x =
125  133  124  136  127  139
125  145  132  143  127  134
127  139  150  139  123  129
125  139  130  132  130  134
125  139  119  136  127  134
125  139  149  137  127  134
125  141  127  135  130  134
125  139  126  132  134  136
125  135  130  136  126  133
125  138  139  136  127  134
125  139  123  133  128  134
The top-left entry -> 125
The entry directly above 128 -> 127
The bottom-right entry is 134
Report the entry just left of 143.
Answer: 132
Report the entry in the top-right corner.
Answer: 139
Report the fifth entry in reading order.
Answer: 127
Report the third entry from the end, reading row by row.
Answer: 133
Report the third largest entry.
Answer: 145
The largest entry is 150
Report the fourth-last entry, reading row by row.
Answer: 123
The largest entry in the first column is 127
The entry directly above 145: 133
The minimum is 119
Report the third entry on the diagonal from the top-right corner.
Answer: 139
The second entry from the end, reading row by row: 128
Report the entry just left of the largest entry.
Answer: 139
The smallest entry in the last column -> 129
The third entry, reading row by row -> 124

126	129	121	138	127	112	125	141	129	122	137
133	118	129	131	132	143	133	109	140	136	112
131	112	127	133	140	153	134	122	133	125	113
127	112	125	133	143	152	133	138	125	115	120
126	131	121	139	126	109	125	138	131	124	137
127	115	128	127	141	154	133	135	122	117	120
129	134	124	136	120	106	125	124	137	134	133
125	118	125	130	140	145	130	148	117	111	129
130	125	124	136	127	122	128	119	139	134	124
The last entry, reading row by row is 124
The entry directly below the largest entry -> 106
The entry just right of the smallest entry? 125
The first entry of the smallest entry's row? 129
The smallest entry in the last column: 112
The bottom entry of the column that holds the largest entry: 122
The entry directly above the centre entry? 152
The second entry from the end, reading row by row is 134
The entry just right of 119 -> 139
The third entry on the main diagonal -> 127
The top entry of the column that holds the largest entry: 112
The largest entry in the first row: 141
The 3rd entry in reading order? 121
The entry in the bottom-left corner is 130
The second largest entry? 153
The top-right entry: 137
The entry in the top-left corner: 126
The entry just left of the smallest entry is 120
The largest entry in the first column is 133
The centre entry -> 109
The entry directly below the centre entry? 154
The first entry of the largest entry's row? 127
The 3rd entry on the diagonal from the top-right corner? 133
The entry just left of the largest entry? 141
The entry just right of 154? 133
The fifth entry, reading row by row? 127
The entry just left of the centre entry? 126
The 2nd entry on the main diagonal? 118

Read these off the row that follows.
1) Give the 2nd largest entry.
2) Give the 3rd smallest entry.
3) Give the entry just right of 149.
4) Give the third entry from the left.
[136 147 151 156 113 149 137 111 152 102 121]
1) 152
2) 113
3) 137
4) 151

[[129, 135, 121, 127, 144, 127, 150, 113, 133, 124, 123, 142, 112],
 [129, 128, 121, 126, 139, 122, 137, 120, 131, 130, 128, 134, 119],
 [126, 124, 136, 130, 114, 131, 106, 146, 124, 130, 135, 118, 145],
 [125, 121, 137, 132, 113, 128, 104, 146, 123, 131, 138, 115, 146],
 [129, 133, 121, 127, 140, 126, 142, 115, 132, 126, 127, 137, 115],
 [126, 121, 136, 130, 114, 128, 103, 146, 123, 132, 137, 115, 146],
 [129, 134, 120, 126, 143, 126, 148, 113, 133, 126, 124, 141, 112],
 [127, 122, 134, 128, 116, 127, 106, 146, 123, 133, 134, 118, 144],
 [127, 122, 134, 129, 116, 127, 106, 146, 123, 133, 135, 117, 144],
 [129, 136, 121, 127, 143, 128, 147, 113, 133, 124, 124, 141, 113],
 [129, 135, 120, 127, 145, 127, 151, 112, 133, 125, 122, 143, 111],
 [129, 133, 120, 125, 138, 127, 138, 117, 131, 127, 127, 135, 118],
 [129, 135, 120, 126, 145, 126, 151, 112, 133, 125, 122, 143, 111],
 [130, 136, 120, 125, 144, 128, 150, 113, 133, 125, 122, 143, 112],
 [129, 133, 121, 128, 143, 126, 148, 113, 133, 126, 125, 140, 113],
 [125, 122, 138, 133, 114, 130, 105, 146, 124, 130, 137, 116, 146]]
Indices start at 1.
The bottom-left entry -> 125
The entry in row 3 and column 1 is 126
The entry in row 2 and column 3: 121
Which number is the entry in row 1 and column 1?
A: 129
The entry just left of the smallest entry: 128
Which number is the entry in the top-right corner?
A: 112
The entry at row 1, column 2 is 135
Which number is the bottom-right entry?
A: 146
The entry in row 1 and column 3 is 121
Which number is the entry directly above the smallest entry?
A: 142
Which number is the entry directly below the smallest entry?
A: 148
The bottom entry of the column that holds the smallest entry: 105
The top entry of the column that holds the smallest entry: 150
Which number is the entry in row 2 and column 1?
A: 129
The smallest entry: 103
The entry just right of the smallest entry is 146
